Input: (106, 828, 982, 137)
Output: 982
Input: (40, 41, -38, 44, -42, 46)
Output: -42
Input: (-695, -949, 673, -742, -825, 544, 505)
Output: 544
Input: (53, 37, 36, 41, 92, 52, 5)
Output: 52
Input: (496, -882, -727, 516, 699, -687, -664)
Output: -687
Input: (32, 44, -37, 34, 38)
Output: 34
Input: (7648, 1059, 1722, 7693, 8745, 1917, 1985)
Output: 1917
Input: (7, 21, 55, 84)
Output: 55
Input: (48, 49, -46, -48, 46, 44)
Output: 46
Input: (130, 295, 486, 368, 859, 30)
Output: 859
---
[ 504 -346  636   29  491 -687  307] → 504
[6742 9076 6152 8555 9425 3049] → 6742
[7075 8168 1585 7205 7426 5570] → 7075
[16 79 84 80 10 84] → 16
[1 2 3 5 4 2 8] → 1
[2 3 0 9 2 6] → 2
[-747  774  629 -771 -951  548  473] → -747
---
[[-3.68  2.46  3.48  3.07  3.51  3.28]
 [ 5.27 -3.52 -4.51 -3.74 -4.15 -4.15]
 [-4.75  1.52  2.09  1.80  1.66  1.69]] ==> 1.52

[[-0.31 -1.48  4.21 -0.44 -0.81]
 [-0.26 -1.38  3.53 -0.48 -0.75]
 [-0.17 -1.49  3.91 -0.38 -0.74]] ==> -1.49

[[-0.36 -0.80  0.29  0.16  1.26]
 [ 4.46 -2.42 -2.72 -3.54  2.83]
 [-0.30 -0.67  0.08  0.12  1.02]] ==> -0.67

[[-1.47 -2.65 -3.13 -1.45 -0.80  5.10  1.97]
 [ 4.58  1.83 -0.12 -1.30 -0.46  2.05 -0.78]
 [-1.95  1.78  0.43  0.04  0.68  2.13  1.16]] ==> 1.78

[[-0.36  1.84  1.00 -0.31 -1.70 -0.07 -1.86]
 [-1.76  5.10  2.77 -1.53 -4.71 -0.20 -5.16]
 [-1.17  3.70  2.01 -1.02 -3.42 -0.15 -3.74]] ==> 3.70

[[-0.70 -3.35  0.98 -1.34]
 [-0.86 -3.95  1.61 -1.16]
 [ 0.16  3.94 -0.55  1.66]] ==> 3.94

[[-3.38 -2.17  2.80 -0.87]
 [ 0.69 -1.36  3.00 -3.17]
 [ 3.95  5.01 -0.09 -2.04]] ==> 5.01
---
[148.3, -113.1, 141.6, -153.3, 68.9, 84.0, 87.1] -> 84.0
[[-48.85, 88.16, 109.37, -6.99, -124.91, -112.08, 23.50], [201.54, -19.27, -210.97, 196.22, -14.69, -213.24, 189.27], [162.77, 176.60, 58.04, -116.19, -208.84, -155.99, -2.29]] -> -6.99
[[-18.573, -42.448, -53.769, -91.236, -35.360], [-114.898, 82.046, -198.094, -127.237, -33.745], [14.050, -31.239, 7.905, -106.112, 177.276]] -> -35.360
[[-8.5, -7.5, 8.7, -8.8, -10.3, -6.3, 13.9], [6.1, 2.2, -0.3, -24.5, 2.4, 10.9, 13.2], [-13.2, 5.0, 23.7, 10.6, 0.2, 6.9, -1.3]] -> 2.2
[-0.149, -0.124, -0.043, 0.157, -0.086] -> -0.086
[-1.273, -1.635, 1.107, -0.964, -1.201, -1.556, -1.230] -> -1.230
[-0.14, -0.12, 0.09, -0.07, 0.17] -> -0.07
[0.79, -1.02, -0.39, 1.05, 0.55] -> 0.55
[1.161, -0.847, 1.820, 0.754, -0.969] -> 0.754
[-0.13, -0.03, 0.18, 0.05, 0.09, -0.06, 0.20] -> 0.05
---
[ 4.73  4.38 -2.75  0.23 -1.89  0.37]: -2.75
[-0.73  1.86  5.12  2.74]: 5.12
[-3.14 -5.26  2.07 -3.42]: 2.07
[-0.94  4.83  1.29  1.47  3.21]: 1.29
[-3.58  4.84  1.79  1.49]: 1.79
[ 3.16 -3.19  4.89  0.13]: 4.89
[-1.36  2.24 -0.22  0.63  1.68  0.33 -4.75]: -0.22
[ 0.46  4.40 -0.43 -0.07  1.04]: -0.43
[ 0.98 -1.53 -1.84  0.73 -3.92 -1.02]: -1.84
[ 1.16 -3.96  0.13  2.57  2.04 -2.27]: 0.13
---
[-1.64 -1.77 -2.08 -0.62 -4.34 -0.45  0.82] out -1.77
[-0.34  5.38  3.85  1.09] out 5.38
[ 3.04  3.39 -4.20 -2.13] out 3.39
[ 0.05 -1.33 -0.30  4.69 -2.04  2.26] out -1.33
[ 2.92  0.72  4.66  2.19 -3.13  0.48 -2.31] out 0.72
[ 4.53  3.43  2.50  2.74  1.51  1.69 -0.26] out 3.43
